Small tables with named rows and columns. After each table, cells are looked up by row and column.

Table sev
|  | pokidil | nakepod | bubir | mur | sek | puzol | lorag | fatapip | fefelun | leful |
|---|---|---|---|---|---|---|---|---|---|---|
| nerit | 5.726 | 4.349 | 3.109 | 5.548 | 5.822 | 3.287 | 3.875 | 5.110 | 2.924 | 3.205 |
| nopef | 4.262 | 3.371 | 2.857 | 1.982 | 2.681 | 4.408 | 4.491 | 3.477 | 3.405 | 5.720 |
| zutoduf | 3.727 | 5.211 | 7.928 | 4.323 | 5.858 | 5.055 | 5.137 | 3.515 | 8.320 | 3.583 |

nopef, pokidil -> 4.262
zutoduf, nakepod -> 5.211
nopef, nakepod -> 3.371
zutoduf, fefelun -> 8.320
zutoduf, mur -> 4.323
nopef, bubir -> 2.857
zutoduf, fatapip -> 3.515
nerit, puzol -> 3.287
nerit, nakepod -> 4.349
nerit, sek -> 5.822
zutoduf, puzol -> 5.055
nopef, mur -> 1.982
nopef, lorag -> 4.491
nerit, leful -> 3.205
nerit, lorag -> 3.875
zutoduf, bubir -> 7.928
nerit, mur -> 5.548
nopef, puzol -> 4.408
Which row has the largest pokidil? nerit

tirim:
cols = nidebe, sipum
dezuz: [214, 97]
ziled: [186, 126]
nelipo: [173, 136]
lol: [187, 234]
lidi: [214, 116]
fanute: [143, 187]
nava: [145, 199]
mefi: [180, 123]
tegak: [150, 127]
sar: [216, 190]
pidek: [9, 54]
kub: [245, 63]
les: [234, 156]

nidebe of mefi is 180
nidebe of kub is 245
nidebe of ziled is 186
sipum of fanute is 187
sipum of nava is 199
nidebe of nava is 145
nidebe of dezuz is 214
nidebe of fanute is 143
sipum of lidi is 116
sipum of kub is 63
nidebe of sar is 216
sipum of tegak is 127
nidebe of lidi is 214
Which row has the largest sipum? lol

Table tirok
         mazi    vil  fazuvus
fug      9210   7461     6676
tolu   -67350  -5528     5057
gel     68880  34748   -57673
kol     57427  26082   -35268
peg    -29046   -529    11915
kipar   46961  21277   -22840
nupo   -26790    517    11755
vamal   67932  33230   -55447
rezez   59229  28192   -39888

What is the vil of gel in tirok?
34748
What is the mazi of gel in tirok?
68880
What is the vil of peg in tirok?
-529
What is the mazi of nupo in tirok?
-26790
What is the vil of vamal in tirok?
33230
What is the mazi of vamal in tirok?
67932
What is the fazuvus of peg in tirok?
11915
What is the mazi of fug in tirok?
9210
What is the vil of rezez in tirok?
28192
What is the vil of fug in tirok?
7461
What is the mazi of kipar in tirok?
46961
Row with the largest fazuvus: peg

Table vufir
,bogidot,saka,tad,suvoz
mera,-10,48,-99,55
nozi,-14,9,16,-19
bapo,8,68,-3,-39
bomi,13,-14,88,-77
tozelig,-2,-28,-48,64
pes,4,-73,-34,87
foz,13,50,-18,-4
zib,15,33,37,-43
ruk,8,-6,58,-38

mera, bogidot -> -10
zib, bogidot -> 15
mera, saka -> 48
mera, tad -> -99
bomi, saka -> -14
bomi, suvoz -> -77
ruk, saka -> -6
tozelig, suvoz -> 64
ruk, suvoz -> -38
ruk, bogidot -> 8
pes, saka -> -73
tozelig, saka -> -28
ruk, tad -> 58
foz, tad -> -18
bapo, saka -> 68
bapo, suvoz -> -39
bomi, tad -> 88
tozelig, bogidot -> -2
nozi, suvoz -> -19
bomi, bogidot -> 13

ledi =
         nef  mepugi  sen  lopil  lek  nelovan  tesanil  gez  turegi  topum
teloke   147     126  123    111  109      116      139  110     157    131
meb       42     120   67    133  137      136      207  146     214    180
maz      110     143  131    145  147      139      156  139     155    140
bovuvib  112     135  118    132  115      112      147   71     142    125
votibod   75     170  130    126  125      114      153  100     132    148
vudan     96      72   76    167  111      148      123  149     159     95
sas      160     127  126    125  112      114      147   75     152    122
kab      104     132  119    136  139      132      160  130     156    143
gimu     125      87   82     99  110      142      141  113     203    137
lib      140      76  103     75  172      159      139  199     159    113
veku     166      92  116    154  147      168      125  141     141    128
doviso   212     138   93    147  176      133      152   48     164    135
zizotur  150      97  138    106   91      111      130  109     136    109

bovuvib, nef => 112
bovuvib, sen => 118
sas, nef => 160
bovuvib, turegi => 142
zizotur, lopil => 106
lib, turegi => 159
zizotur, mepugi => 97
Row with the largest mepugi: votibod

Table poko
cols = potafi, lufovi, duk, vogezal, vidate, num, dofuv
nivebaf: [4279, 13, 5790, 3011, 9571, 3894, 6162]
vasevi: [6284, 8029, 5513, 8208, 4002, 4597, 2659]
dut: [5190, 3397, 5605, 4954, 7054, 4477, 5054]
ziv: [5284, 5420, 5280, 5039, 5090, 5535, 5755]
tiluni: [5132, 2857, 5769, 4942, 7649, 4078, 4756]
kili: [4638, 4085, 5159, 3557, 5815, 5796, 6984]
vodama: [5086, 4444, 5341, 4671, 5857, 5328, 5912]
puzami: [5111, 6153, 4982, 4356, 4115, 6498, 6900]
faluguv: [5083, 6199, 5024, 4215, 4005, 6497, 7057]
vif: [5225, 5912, 5016, 4406, 4273, 6337, 6755]
fabit: [6033, 7348, 5456, 7300, 4396, 4904, 3463]

duk of ziv = 5280
dofuv of faluguv = 7057
vidate of vasevi = 4002
vogezal of ziv = 5039
vidate of nivebaf = 9571
lufovi of tiluni = 2857
lufovi of nivebaf = 13
dofuv of tiluni = 4756
num of vif = 6337
potafi of faluguv = 5083

mizusu
cols = rolazu, vot, suzo, rut, zud, lepa, puresi, vut
lebobag: [111, 157, 173, 125, 170, 216, 83, 123]
nemuku: [129, 148, 154, 117, 209, 212, 179, 110]
ledabof: [111, 131, 170, 161, 138, 176, 88, 157]
kapad: [112, 153, 180, 127, 175, 211, 63, 134]
gariver: [162, 120, 137, 187, 72, 112, 78, 176]
voleta: [174, 173, 120, 130, 187, 154, 244, 130]
fatebe: [182, 159, 119, 157, 158, 97, 231, 159]
zit: [122, 153, 186, 129, 213, 205, 81, 120]
fitemok: [132, 141, 179, 160, 134, 158, 60, 150]
nofesos: [167, 134, 147, 178, 86, 97, 86, 181]

lepa of nemuku is 212
rolazu of voleta is 174
lepa of fatebe is 97
lepa of voleta is 154
rut of lebobag is 125
vot of voleta is 173
puresi of kapad is 63
zud of kapad is 175
rolazu of zit is 122
rut of fitemok is 160
suzo of nofesos is 147
rut of fatebe is 157
zud of fatebe is 158
Which row has the largest lepa? lebobag

